In the rows, 128 means zero.
Where one turn sends some rows of the set: a few examples, then the rows asked
j_577: [136 103 153 143  98 135  90 118 146 160 137 117 115 118 135 123 135 118
 165]
j_670: [165 116 152 133 139 114 113 116  92 142 133 132 128 153 147 137  99 139
 130]
j_410: [180 114 111 150 111 140 112 128 114 139 143 114  86 132 149 126 131  97
 161]
j_839: [122 123 119 134 133 166 141 112 120 150 134 147 130 120 147 152 129 130
 139]
j_774: [136 103 131 118 128 101 125 131 102 153 134 166 113 125 156 151 123 115
 141]
j_734: [159  98 139 149  89 132  79 140 134 121 126 132  91 145 134 156 128 147
 144]
j_130: [155 119 114 137 106 135 137  94 106 162 122 129  97 165 151 138 137 126
 135]
j_939: [141 107 121 133 139 148 156 115 114 150 138 145 123 107 142 140 131 135
 135]
j_30: [155 134 144 125 120 133 101 119 130  89  95 132 102 118 138 136 123 147
 131]
j_297: [161 121 126 149 106 127 105 116 179 117 130 136 119 117 146 129 135 112
 128]
j_550: [158 119 140 119 104 125  96 123 148 115 109 136  95 103 134 146  90 133
 145]
j_728: [174  86 145 139 110 147  94 138 124 127 118 123  78 123 146 129 143 136
 136]
j_956: [128 142 133 134 100 109 103 123 164 116 130 143 123 136 135 131 141 129
 148]
j_343: [148 113 117 113 125 110 121 134 101 134 133 172 134 119 166 143 131 121
 134]
j_8: [148 109 141 157  91 144  77  96 136 131 116 113 130 120 137 141 140 129
 151]
j_693: [159 121 108 128 113 145 139  97 102 146 115 136 119 160 149 127 145 137
 130]
j_587: [140 124 146 128 132 123 109 117  92 148 123 142 133 171 143 140 110 134
 131]
j_982: [129 138 119 138 127 146 102 118 134 145 161 122 106 120 132 150 116 110
 174]
j_435: [150 157 114 124 115 122  89 131 117 110 141 155 115 132 141 159 144 113
 151]
j_57: [186 142 143 146 133 149  96 127  96 107 122 122 117 127 139 142 119 119
 142]

j_550 goes to j_734
j_435 goes to j_57
Now find these:
j_774 goes to j_587
j_728 goes to j_577
j_343 goes to j_670

Where one turn sends some rows of the set: a few examples, then the rows asked
j_334: [134 124 115 117 112 135 117 111 129 124 147 134 120 121 101 153 121  85
 125]
j_277: [136 121 137 146 115 135 116 137 129 131 148 124 149  97  82 118 123 131
 125]
j_631: [116 154 126 141 129 133 144 139 119 113 129 157 146 136 101 153 127 118
 115]
j_386: [137 138 105 125 136 150 111 131 151 165 127 128 112 121 124 121 118 106
 149]
j_190: [113 133 131 132 104 114 126 145  94 116 158 118 127 133 140 144 123  99
 139]
j_486: [141 123 111 118 154 114 140 140 145 139 118  99 117 129 155 112 134 117
 139]
j_315: [142 151 119 135 128 133 131 121 132 127 131 128 107 149 165 137 134 145
 147]
j_735: [140 142  96 131 140 152 105 131 145 158 122 129 121 120 130 124 122 110
 146]
j_642: [125  98 145 111 139 146 146 108 129 143 120 125 105 121 140 104 126 140
 139]
j_881: [151 167 136 141 113 122 101 142 122 135 129 121 143 133 136 142 142 147
 128]
j_568: [128 124 116 138  92 110 128 123 131 133 136 134 136 123 118 133 125  81
 137]
j_348: [124 129 125 123 140 134 137 118 125  82 140 109 129 125 122 129 117 149
 101]
j_316: [146 118  94 137 121 119 133 139 158 140 135 105 142 116 123 117 137 113
 115]
j_992: [143 126 118 136 130 146 137 152 131 141 110 129 123 140  93 133 165 120
 147]
j_99: [113 116 133 106 148 141 134 123  87  99 117 133 144 135 119 144 122 123
 121]
j_803: [131 113 118  93 137 142  95 121 142 124 141 127 102 118 118 143 122 120
 112]
j_114: [141 148 128 141 128 134 105 125 146 139 132 154 129 125 122 148 122 153
 105]
j_639: [136 135 122 126 130 146 127 124 130 116 110 131 119 115 105 149 122  79
 107]
j_830: [145 115 130 143 108 137 119 140 129 130 158 117 151 103  92 136 116 134
 132]
j_800: [113 112 160 108 130 132 118 117  99 100 108 121 128 142 118 126 107 132
 128]
j_268: [138 120 132 147 116 137 120 137 135 142 152 130 154 103  86 121 116 133
 129]
j_302: [121  96 134 113 141 146 147 106 127 132 127 126 100 117 136 109 133 136
 140]
j_890: [112 110 147 116 114 111 128 117 103 116 103 124 142 141 141 108 123 115
 148]
j_599: [151 104 121 133 120 154 140 152 102 137 120 110 134 129 104 155 135 127
 134]
j_15: [105 131 145 116 136 132 126 158 101 148 133 121 141 132 123 123 111 156
 141]
j_583: [122 140 133 109 149 145 129 108 121 125  88 148 124 136 131 131 149 110
 118]
j_636: [133 135 134 115 110 116 130 117 131 140 104 129 119 134 147 115 133  86
 150]
j_855: [131 147 143 144  86 122 128 131 139 121 128 131 134 127 125 111 148  97
 126]
j_667: [114 131 129 145 109 101 122 133  98 127 133 136 159 139 127 134 117 117
 148]
j_816: [118 148 129 146 120 120 112 126 106 132 132 155 157 145 111 151 122 136
 125]
j_809: [108 115 125 142 115 119 129 103 109 115 129 138 140 147 153 115 145 130
 140]
j_618: [133 132 131 131 123 126  94 121 113 115 105 108 127 131 150 113 127  90
 146]
j_144: [130 165 114 101 162 134 121 128 132 113 126 118 122 139 145 128 142 138
 119]
j_270: [141 143 145 100 138 144 129 127 145 124 129 151 120 139 144 130 127 161
 125]
j_82: [101 133 143 119 131 128 125 157 106 144 132 124 135 139 126 129 130 167
 145]
j_371: [106 140 146 114 129 136 132 165 100 148 132 121 132 134 131 125 115 156
 138]
j_891: [119 107 123 125 132 113 154 143 126 123 120  99 139 134 144 106 127 152
 119]
j_145: [129 132 116 145 139  98 129 164 126 137 141 102 149 120 124 132 124 136
 123]
j_110: [139 133 118 116 134 137 120 106 139 109 133 104 122 107 120 131 137 127
  86]
j_152: [135 155 144 102 124 141 134 113 139 133 104 146 108 146 139 126 135 108
 138]
j_951: [119 175 115 140 143 123 118 140 132 118 133 118 120 129 124 146 128 138
 100]
j_517: [157 100 122 131 131 163 138 140 111 130  99 106 122 134 116 141 128 123
 144]
j_243: [116 116 141 113 135 137 103 145 128 100 136 122 119 130 103 137  94 148
 116]
j_604: [132  95 141 111 134 148 136 106 126 131 116 111 100 118 144 117 124 140
 142]
j_677: [138 144 103 132 130 146 110 132 162 154 123 130 109 125 123 124 134 115
 153]
j_920: [108 110 142 118 104 124 119 132 117 101 138  94 105 129 117 127 132 140
 117]
j_966: [123 114 123 143 138 141 140 149 111 140 106 131 120 150 103 137 160 142
 145]
j_454: [135 107 103 123 116 137  97 112 140  98 142 104 123 125 111 119 138 120
 132]

j_735 goes to j_277
j_890 goes to j_636
j_110 goes to j_951
Now find these:
j_454 goes to j_881
j_386 goes to j_268
j_677 goes to j_830
j_486 goes to j_316
j_270 goes to j_803
j_816 goes to j_800
j_992 goes to j_599
j_190 goes to j_809
j_639 goes to j_631

Where one turn sends some rows of the set: a few examples, then the rows asked
j_416: [122 109 107 136 131 159 120 102 113 122 128 152 102 133 120 129]
j_660: [134 144 111 119 120 100 135  96 111 111  98 144 101 138 138 138]
j_13: [110 126 119  98 130 119 136  92 133 127 112 142 121 107 142 127]
j_184: [113 127 139 140 137 137 111  93 126 130 152 139 124 120 107 146]
j_426: [141 132 128 143 114 168 101 135  94 148 106 153 122  98 104 128]
j_848: [157 160 117 127  93 146 102 115  99 141  99 129  92  99 111 145]
j_782: [116 115 129 151 140 148 123  91 124 118 135 139 118 125  93 130]
j_255: [144 146 123 141 149 153 108  96  91 121 103 132 124 101  76 136]
j_983: [117 128 120 119 126 125 135  96 129 118 102 136 113 128 159 127]
j_74: [137 151 125 141 124 153 112 108 118 144  78 140 125  79  92 132]
j_225: [127 138  99 106 123  95 141 104 100 123 103 161 111 124 124 130]
j_715: [102 127 136 141 138 133 116 106 136 133 140 153 120 113 108 120]
j_197: [143 160 127 139 130 117 129  93  88 113 100 116 124  99  80 131]
j_502: [127 134 129 128 149  89 134 110 114 129 101 153 132 114 111 156]
j_856: [135 164 124 128  91 148 110 103 113 146 112 126 120  99 146 119]
j_919: [117 136 139 117 148 114 114 103 110  95  99 145 109 137  93 136]
j_65: [127 142 117 113 114  85 129 116 109 123 119 152  93 126 124 130]
j_48: [126 125 134 149 117 167 127 115  93 128 120 110 126  99 127 123]
j_7: [147 145 130 106 136 127 119 110 101 122  75 115 115  99 141 146]
j_588: [136 160 136 110 125 114 127 106  86 103  82 111 120 104 112 125]
j_399: [112 142 128 112 145 114 106 113 115 113 115 168 103 124  91 122]
j_523: [131 139 142 145  99 159 114 132 104 149 113 128 128  95 135 125]
j_937: [154 152 141  98 117 121 104 114 116 135  82 124 111  88 113 147]
j_211: [148 150 118 141  93 126 133 114 100 139  89 128 112  83  85 129]
j_638: [110 137 129 103 132 116 114 105 138 128 114 152 105 117 148 122]
j_516: [129 101 121 115 114 123 138 116 118 134 137 135 104 112 138 147]
j_375: [162 146 103 124 122 140 122  98  98 139  94 123 104 103 147 149]
j_210: [139 151 133 133 108 123 128 109  97 128 101 131 129  87  68 118]
j_304: [118 120 113 108 123 152 107 102 108 125 146 153  99 128 123 133]
j_202: [103 148 137 118 151 118 109 112 103 110 109 161 130 131 102 132]
j_834: [123 140 135 127 144  86 124 101 139 128 114 148 114 107 104 144]
j_858: [130 176 130 137 100 158 102 100 117 140 101 126 116  95 119 125]
j_805: [133 155 145 157  96 143 118 131 104 144 100 120 124  93 116 137]
j_699: [128 157 133 107  96 144 115 111 108 123  80 124 106  87  99 111]
j_561: [119 127 106 129 117 136 113 114 111 133 141 168  97 128 123 118]
j_592: [143 143 146 120 108 140 110 119 124 139  85 113 108  77 111 149]
j_499: [137 122 131 140 133 169 110 126  79 122 111 128 117 106  97 132]
j_624: [162 164 116 115  98 126 107 102 111 147  99 129 105  97 131 145]
j_885: [119 118 136 142 127 108 124 133 105 125 136 154 105 122  88 133]
j_192: [132 155 126 135 106 158 103 137  88 134  82 147 113 101 102 124]
j_374: [136 152 144 102 107 120 114 118 101 118  85 125 116  91  89 120]
j_29: [117 135 133 141 125 114 120 120  88 118 143 147 117 138  93 142]
j_442: [131 115 125 135 126 113 126 120 132 145 134 148 100 113 141 147]
j_100: [137 146 106 138 111 160 126  89 102 135 115 119 116 103 146 120]
j_949: [140 145 123 143 124 153 107 105 105 144 105 150 132  87  75 125]
j_932: [120 123 136 142 130 121 127 110 101 100 127 139 109 135  80 135]
j_824: [127 102 118 139 121 138 136 113 119 128 120 140 104 128 148 141]
j_985: [135 141 130 126 146  94 128  98 122 110  95 138 112 129 114 156]

j_983 goes to j_919
j_499 goes to j_375
j_592 goes to j_74
Now find these:
j_210 goes to j_523
j_834 goes to j_715
j_13 goes to j_202

